(in the rows, 128 means zero)
Turns, then the turns between two rows, first turn first; the first pair answered
mapa:
[133 133 129 136 132 122 121 117 136 124 132 140 130 125 131 134 131 131
 131 138 133 138 132]  ->  [136 121 127 135 137 125 118 119 137 135 132 139 128 120 120 133 128 127
 127 139 131 133 132]
[103  82 152 109 121 168 157 144 119 166 138  85 118 112 109 147 134 116
 109 107 114 108 106]  ->  [109 119 114 106 119 149 187 128 118 138 155  93 124 144 156 122  89 150
 131 101 121 125 103]
[135 152 138 119 107 129 126 131 111 130 134 122 127 130 132 171 159 118
 135 130 122 120 108]  ->  [128 127 131 112 123 145 137 128 104 158 131 107 119 129 100 158 128 118
 117 135 129 104 117]
bipi:
[141 164 147 121 140 102 117 134 125 123 118 138  87  77 158 181 182 118
 100 110 130 117 155]  ->  [148 173 159 129 152  93 107 123 139 124 107 162  89  87 146 157 164 116
  98 125 143 128 162]
[112 142 120 125 139 127 125 129 113 116 134 133 132 134 120 109 110 149
 141 121 123 129 133]  ->  [106 136 119 125 135 130 130 127 111 116 135 129 131 137 123 114 116 144
 138 117 120 126 134]
[136 124 137 131 129 141 111 126 130 140 126 143 142 123 124 120 129 114
 111 130 128 140 133]  ->  [134 119 133 133 135 144 114 124 130 148 126 134 141 122 115 118 125 120
 106 130 128 136 139]
[132 152 138 118 119 119 132 113 120  84 127 132 116 115 157 132 137  98
 128 145 136 135 123]  ->  [133 152 140 123 125 118 126 108 124  87 121 140 115 119 146 117 120  98
 123 156 143 138 129]
malaz:
[119 127 186 142  77 116 151 103 139 108 113 105 137 104 126 163 103 144
 159 116 109 116 134]  ->  [125 139 178 143  81 109 149  93 145 104 115 119 137 116 131 150  78 155
 161 126 116 129 134]
[121 120 141 127 149 128 132 137 129 143 122 128 112 127  88 141 119 124
 139  82 122  95 146]  ->  [121 132 134 126 135 117 140 142 122 130 132 125 118 125 112 150 131 127
 145  71 118 100 141]
[128 164 107 118  93 115 148 122 134  80 135 150 133 152 169 148 115 127
 158 133 106 152 112]  ->  [137 150 124 129 129 126 122 113 158 111 121 168 125 152 121 104  57 119
 131 160 134 147 129]
Now pairs of rows:
(2 to 3 turns a pair)
[123 108 111 110 126 121 129 107 115 131 118 112 123 145 171 135 106 118
 150 128 139 165 136]  ->  [119  87 112 106 129 135 133 118 108 147 114  95 119 137 158 144 114 116
 145 124 131 157 136]  malaz, bipi, bipi
[135 128 125 159 184 137 119 112 139 143 125 146 122 129 113  97  55 120
 127 134 137 151 119]  ->  [145 133 159 172 161 129  74 120 149 115 108 158 139 110 119 146 137  92
 129 137 122 155 108]  mapa, mapa
[100  85 109 121 129 140 177 140  92 163 145 101 123 105 124 155 116 125
 115  98 101 107 137]  ->  [119 124 108 126 103 111 165 137 103 111 151 126 133 109 179 173 154 137
 143  93  94 130 123]  malaz, mapa
[117 111  85 113 133 144 167 142 114 110 141  91 128 156 164 142 112 151
 136  90 116 103 128]  ->  [115  82 121 116 128 146 135 158 122 126 124  93 129 126 132 177 158 115
 120  96 102  86 127]  mapa, mapa
[126 118 114 124 142 142 137 132 122 150 136 123 118 141 111 100  79 131
 121 145 131 131 133]  ->  [139 130 133 135 149 128 108 128 139 133 122 146 127 142 112  98  91 125
 121 158 137 145 133]  mapa, malaz
[123 104 131 135 143 136 121 150 117 156 112 138 123 135  98 114  96 123
 119 115 121 108 146]  ->  [123 103 146 140 129 131 106 154 120 147 105 140 130 125  95 138 132 111
 124 114 115 110 143]  mapa, mapa, mapa
[122 138 164 140 132 113  87 153 144  91 122 153 137  89 152 212 217 106
 149 116 103 144 111]  ->  [ 86 102 112 114 130 149 151 162  97 127 158  85 118 102 150 211 189 125
 145  76  91 108 114]  mapa, malaz
[137 118 148 143 123 113 120 143 120 102  88 158 135 130 142 120 143 146
 138 140 133 132 115]  ->  [135 129 134 134 120 116 138 144 109  97  95 141 140 131 157 126 143 153
 143 125 132 133 108]  mapa, malaz, malaz
[146 115 163 140 135 124  95 131 171 141  91 153 136 117  87  72  90  97
 101 155 163 135 142]  ->  [119 132 101 102  77 122 175 144 112  88 138  89 147 122 181 148 163 131
 146  89 114 127 117]  bipi, malaz, malaz
[136 102 159 141 144 150 109 141 141 158 111 133 127  97  77 129 127 105
 115 114 129 117 132]  ->  [124 125 131 127 108 141 142 147 118 119 138 115 136 104 140 172 168 126
 144  80 109 123 119]  bipi, malaz
[129 137 151 142 106 102  92 126 159  98 141 142 119 117 137 107  94 123
 122 197 168 157 159]  ->  [122 144 141 126  76  99 106 137 141  66 158 130 128 112 181 150 134 133
 145 172 148 158 147]  malaz, malaz, malaz
[170 174 162 139 113  61 107 121 162 117 134 182 152 115 165 142 144 124
 138 144 132 175 124]  ->  [163 180 132 133 132  62 139 112 154 119 148 170 143 141 175  99  83 151
 142 138 143 176 133]  mapa, mapa, mapa
